Here are some points, one per row:
array([-1.17,  0.28,  0.37, -0.40,  0.42,  1.82, -0.27,  1.09, -1.03,  1.24, -0.45, -1.80, -0.63,
        2.46,  1.83,  0.68, -1.75,  0.51, -0.37, -3.51,  0.30,  1.38,  1.88, -0.74])
array([ 0.96,  0.89, -0.55, -1.80, -0.34, -2.85,  0.25, -0.06, -1.84,  1.04, -0.28,  0.83,  0.15,
        0.00, -2.26, -2.14,  0.24,  1.55,  2.12, -1.07,  1.98,  0.22,  1.34, -1.25])
array([-0.07,  1.67, -0.08, -0.03, -0.17, -0.36, -0.66, -0.72, -0.26,  0.01, -0.42, -0.27,  0.24,
       -0.61, -0.42,  0.11,  0.75, -1.45, -0.14, -1.69, -1.38, -0.20, -0.54, -2.08])
array([ 1.29,  0.46,  0.91,  1.68, -1.79,  1.04, -0.67,  1.86,  0.31,  0.27, -1.97,  0.29,  1.14,
        0.19,  0.56, -0.11, -1.51, -0.29, -0.11,  1.48,  0.29,  1.38, -0.43, -0.48])
array([-1.38,  0.89, -0.27, -0.15,  0.03,  0.52, -0.04, -0.27, -0.16, -0.45,  1.19, -0.66, -0.66,
       -1.64, -1.04, -1.03,  0.12, -0.35, -1.38, -0.67, -0.58,  0.62, -0.52, -0.91])
array([-0.10, -0.64,  0.56, -0.26, -0.21,  0.93, -1.10, -1.01, -0.18, -0.33,  0.46,  0.81, -0.02,
       -0.51, -0.57,  1.37,  0.76, -0.42, -0.27,  0.83,  0.03,  0.02,  0.71,  0.25])
array([-1.04,  0.91, -1.68,  0.04, -0.02, -0.30, -1.29,  0.36, -1.01, -0.14,  0.43, -1.63, -0.17,
       -0.92,  0.54, -0.62,  1.61,  0.10, -0.81, -0.78, -0.04,  1.23,  0.74,  0.31])
array([ 1.75, -1.17, -0.20,  2.31,  1.93,  0.05,  1.30, -0.57,  0.39,  1.92, -0.67, -0.44,  0.79,
        1.04, -0.92, -0.80, -0.29,  1.53, -1.11,  0.94, -0.21, -0.79,  1.54, -1.29])
array([-0.09, -0.66,  0.27,  0.23, -0.06,  1.01, -0.87, -0.74, -0.42, -0.30,  0.98,  0.75,  0.21,
       -0.42, -0.18,  1.12,  1.00, -0.06, -0.62,  0.92,  0.13,  0.03,  0.91,  0.48])
array([-0.11,  0.02,  0.37, -0.27, -0.98, -0.87,  0.65,  4.76,  1.16,  0.01,  0.57,  1.41,  1.08,
       -1.30, -0.92, -0.19, -1.71, -0.59,  0.26, -1.02,  0.76,  0.45,  2.19, -0.35])
array([ 0.13,  0.50,  1.62, -1.39, -0.18,  0.73,  0.89,  1.08, -0.72,  1.65, -0.06,  1.06,  1.15,
        1.92,  0.35, -1.15,  0.85,  0.99, -0.85,  0.16, -0.23,  0.29, -0.80,  1.59])
array([ 0.93, -0.54, -0.29, -1.75, -1.00, -0.51, -0.58, -0.05,  0.46,  0.19,  1.71, -1.08, -3.06,
        1.10,  0.70, -1.40, -2.91,  1.67,  1.31, -0.02,  0.67,  0.54, -0.10,  0.26])
array([-0.62, -0.08,  1.90,  2.01, -0.45,  0.69,  2.07, -0.86,  0.31, -0.88, -0.73, -1.32,  0.58,
        2.17, -1.28, -0.99,  0.26,  0.54,  0.14,  0.12,  1.46,  0.54, -0.15,  1.21])
array([ 1.20, -1.87,  0.86, -1.05,  1.39, -0.49,  0.03, -0.01, -1.31,  1.28, -0.21, -1.45,  1.49,
        0.02,  0.16, -0.80, -1.80, -1.65, -1.45,  1.21,  0.62, -1.58, -1.40,  1.57])
array([-0.04, -0.99,  0.30,  0.22, -0.12,  0.83, -1.13, -0.79, -0.19, -0.23,  0.80,  0.61, -0.13,
       -0.61, -0.31,  1.08,  1.33,  0.02, -0.31,  0.64,  0.09,  0.15,  0.88,  0.53])
array([ 1.28, -0.08,  1.40,  1.65,  0.12, -0.07, -0.23,  0.00, -0.42, -0.43, -0.30, -0.07, -1.65,
        0.01,  1.40, -2.34, -1.37, -0.83,  1.30,  2.41, -1.89,  1.27,  1.19, -0.33])
array([-0.29, -1.11,  0.69, -0.23, -2.37, -0.41,  0.68, -0.80,  1.49,  1.59, -2.87, -1.78,  0.08,
       -1.55,  0.34, -0.38, -0.54,  0.75,  0.67, -0.03, -0.62, -1.42,  0.59,  1.89])
array([-0.67, -0.38, -1.52,  0.18,  0.14, -1.80,  0.89, -0.73, -0.74, -0.48,  0.64, -0.52,  0.21,
       -0.77,  1.64,  0.45,  0.27, -0.66,  0.05, -0.42, -0.28,  1.26,  0.59, -1.04])
array([-0.58,  0.13, -1.26, -0.33,  0.02, -0.15,  0.00, -1.06,  0.57, -0.73,  0.55, -0.40,  0.04,
       -0.38, -0.55,  0.45, -0.63, -0.73, -1.01, -1.11, -0.64,  0.25, -0.28, -1.04])
array([ 1.60, -1.95,  2.67,  1.20, -0.37,  0.35,  0.43,  0.73,  1.18, -0.32,  0.32, -0.68, -0.86,
       -0.02,  1.08, -0.96,  1.22,  0.69,  0.82, -0.74,  0.18, -2.19, -0.86, -0.52])
array([ 2.12,  0.95, -1.71,  0.30, -0.58, -1.19,  0.31,  1.18,  0.19, -2.01, -0.79,  1.60, -1.06,
        0.94, -1.22, -0.03, -1.17,  1.61, -1.64, -2.68, -2.14, -0.69, -0.13,  2.53])
array([-0.09,  0.83, -1.82,  0.32, -0.30, -1.08, -0.15, -0.75,  0.55, -0.60,  0.21,  0.12, -0.58,
       -0.27,  0.57,  0.52, -0.13, -0.53, -0.50, -0.16,  1.06, -0.83, -0.25, -1.32])
array([-0.52, -0.21, -0.78, -0.46,  0.21, -0.42, -0.12, -0.39,  0.60,  0.50,  1.92, -0.55, -0.01,
       -0.74,  0.11, -0.09,  0.81,  0.06, -0.48, -1.05,  0.16,  0.25, -1.40, -1.28])
array([-1.13,  1.07, -0.02,  0.62,  2.73,  0.09,  0.27,  0.97,  0.34, -0.59,  0.74,  0.11,  0.42,
       -1.04,  0.65,  1.25, -1.65,  2.60,  3.67, -0.38, -0.20, -0.31, -1.53, -0.24])
array([ 1.29,  0.88, -1.61, -1.54,  0.24,  3.47,  1.28,  0.34, -0.54, -1.36, -0.95,  0.40,  1.83,
        0.09,  1.06, -2.75, -0.51, -1.32,  2.18, -1.33,  0.33, -1.04,  0.29, -0.14])
array([-0.75, -0.53,  1.10, -0.12, -0.52,  0.50, -0.67, -1.24, -0.54, -0.33,  0.30,  0.91,  0.03,
       -0.24, -0.65,  1.43,  0.53, -0.70, -0.32,  0.73,  0.17, -0.34,  0.81, -0.20])
array([ 0.17, -0.15,  0.61, -0.34, -0.16,  0.64, -1.03, -1.40, -0.21, -0.21,  0.18,  1.04,  0.37,
       -0.21,  0.00,  1.27,  0.76,  0.02, -0.41,  1.19,  0.05,  0.38,  1.02,  0.23])
array([ 0.01, -0.69,  0.11,  0.06, -0.26,  0.74, -1.13, -0.85, -0.22, -0.29,  0.89,  0.58,  0.27,
       -0.59, -0.18,  1.08,  0.94,  0.07, -0.55,  0.99,  0.26, -0.19,  0.77,  0.79])
array([ 0.30, -0.80,  0.11, -0.09, -0.03,  0.86, -1.27, -0.87, -0.22, -0.33,  0.54,  0.85,  0.11,
       -0.43, -0.49,  1.10,  1.09, -0.28, -0.37,  0.83,  0.02,  0.09,  1.00,  0.33])
array([-0.33, -0.62,  0.33, -0.32, -0.60,  0.53, -0.81, -1.26, -0.16, -0.12,  0.35,  1.00,  0.28,
       -0.29, -0.26,  1.53,  0.44, -0.24, -0.38,  1.07,  0.59, -0.23,  0.82,  0.30])
array([-0.10,  1.29, -1.16,  0.78, -0.26, -0.84, -0.18, -0.86,  0.69,  0.12,  0.82,  0.16,  0.05,
       -0.48,  1.10, -0.07,  0.31, -0.19, -0.61, -0.53,  0.82,  0.63, -0.27, -0.28])
array([-0.11, -0.34,  0.92,  0.33, -0.32,  0.47, -1.08, -0.83, -0.41, -0.36,  0.65,  0.86, -0.18,
       -0.44, -0.48,  1.07,  0.95, -0.60, -0.40,  0.90,  0.06, -0.37,  0.65, -0.11])
array([ 1.31,  0.77, -0.80, -0.39,  0.10, -0.28, -0.12, -0.97,  0.87,  0.23,  0.04,  0.39,  0.07,
       -1.03,  0.61,  0.97,  0.80, -0.28, -0.13, -1.47, -0.14,  0.77, -0.77, -0.89])
array([ 1.05, -1.24,  0.56,  1.13,  0.42, -1.36, -2.55,  1.41, -2.04, -0.18, -1.43, -1.32,  0.88,
        0.24, -0.82,  0.80, -1.02, -0.36,  1.68,  0.33,  0.28, -0.22, -1.50,  0.77])
array([ 0.15,  1.06, -0.40, -0.88, -0.44, -1.24,  0.55, -0.80, -0.23, -0.59, -0.06, -0.48, -0.44,
       -0.19,  0.68,  1.12,  0.56, -1.19, -0.51, -0.72, -0.31,  0.78, -0.37, -0.97])
array([ 0.87,  3.24,  0.61, -0.54,  2.18, -0.90,  1.74,  1.30,  2.12,  1.74,  0.88, -1.57, -1.35,
        0.54, -1.65,  0.66,  0.23, -2.02,  0.98,  0.06,  0.56, -0.28,  1.27,  2.39])
array([ 0.04, -1.62, -0.68,  0.05, -0.50,  0.70,  1.72,  0.06, -0.01,  0.55,  1.53,  0.09,  1.52,
        1.82, -1.64, -0.33, -0.60, -0.34,  2.00,  1.25, -2.31,  1.15, -0.90,  0.61])
Along one direction, these points spread out more than along any other. Take the direction at right angles to it along which they spread out most. Then take the direction at right angles to both along which they spread out most. Go by this last direction. How many in every 100 of the points above lie lower along it than each point below? Round to a whole number. More than half of the points above lie lower than the first one.
array([-1.59, -0.90, -0.75,  0.05,  0.30, -0.29, -2.12,  0.86,  1.32,  0.24, -1.01,  0.01,  0.06,
        3.20, -0.36, -1.42,  0.75, -0.72,  0.76,  1.18, -1.42, -2.09,  0.23,  0.45]) 46
array([-0.90, -1.67,  0.85,  1.46, -0.44, -1.64,  1.41,  0.87, -0.66,  1.01, -1.07,  1.91, -0.19,
        0.81,  1.51,  0.00,  0.09, -0.99,  0.81, -0.17, -0.66, -0.30, -0.41,  1.51]) 46
array([-0.99, -1.50,  1.32, -1.58,  2.81, -1.22,  0.08,  1.08,  3.01, -2.08, -2.17,  0.48,  1.33,
        0.18,  0.13, -1.48, -0.06,  0.97, -0.69, -0.86,  0.68,  2.06, -0.65, -0.52]) 59
array([-0.75,  1.32, -0.42, -0.31,  0.20, -0.60, -0.03, -0.61, -0.54, -0.45,  0.83, -0.38,  0.67,
       -1.98,  1.18, -0.84,  0.24, -0.21, -0.94, -0.46, -0.02,  0.03, -0.42,  0.05]) 70
array([-0.57,  1.16,  2.01, -0.61,  0.17, -0.05,  0.51,  0.84, -1.22, -0.27, -0.66, -0.60,  0.60,
        0.91,  0.40,  0.41, -0.94,  2.05, -0.63,  1.59, -1.64, -2.25, -0.21,  0.07]) 49
array([-0.67,  0.93, -0.41, -0.18, -0.69, -0.47, -0.03, -0.88,  0.15, -1.14,  1.30, -0.17, -0.64,
       -0.36, -0.15, -0.10, -0.38, -0.58, -1.09, -0.65,  0.52, -0.35, -1.07, -0.52]) 51
array([-1.55,  0.27, -1.80,  0.55,  2.52,  1.34,  0.94,  0.08, -0.89,  1.65, -2.26,  2.03, -2.95,
       -0.73, -0.59, -0.75, -0.94,  0.08,  0.67, -0.52,  0.79,  0.33, -1.80,  0.84]) 59
array([ 0.95, -1.19, -0.73, -0.71, -0.62,  1.14,  2.44,  2.44, -0.85, -1.14, -1.58, -1.48, -1.45,
        0.81, -0.17,  1.16,  1.60,  0.31,  0.28,  1.70,  0.70, -0.85, -0.68, -0.31]) 46
array([-0.01, -0.67,  0.15, -0.19, -0.27,  0.67, -0.73, -0.90, -0.19,  0.08,  0.75,  0.90,  0.42,
       -0.54,  0.06,  1.52,  1.08, -0.01, -0.15,  1.10,  0.08,  0.19,  0.63,  0.40]) 41
array([-1.00,  1.19, -0.88,  0.11,  0.26, -0.21,  0.01, -1.22,  0.60, -0.93,  0.34, -0.52,  0.66,
       -0.62,  0.27,  0.53, -0.24,  0.20, -0.25, -1.00,  0.54, -0.31,  0.67, -0.49]) 54
array([ 0.09, -0.67, -0.02,  0.82, -1.46,  0.81,  0.51,  0.72, -0.08,  2.23, -0.99, -0.03, -0.34,
       -0.17, -0.98, -1.02,  0.33,  1.91, -0.33,  1.37, -0.85,  0.15, -1.63, -0.81]) 76
array([-0.24,  1.57, -0.73, -0.20, -0.66, -0.34, -0.12, -0.51,  0.94, -0.30,  1.02,  0.00, -0.37,
        0.62,  1.16,  0.09,  0.23, -0.68, -0.89,  0.07,  1.38,  0.41, -1.63, -1.25]) 73
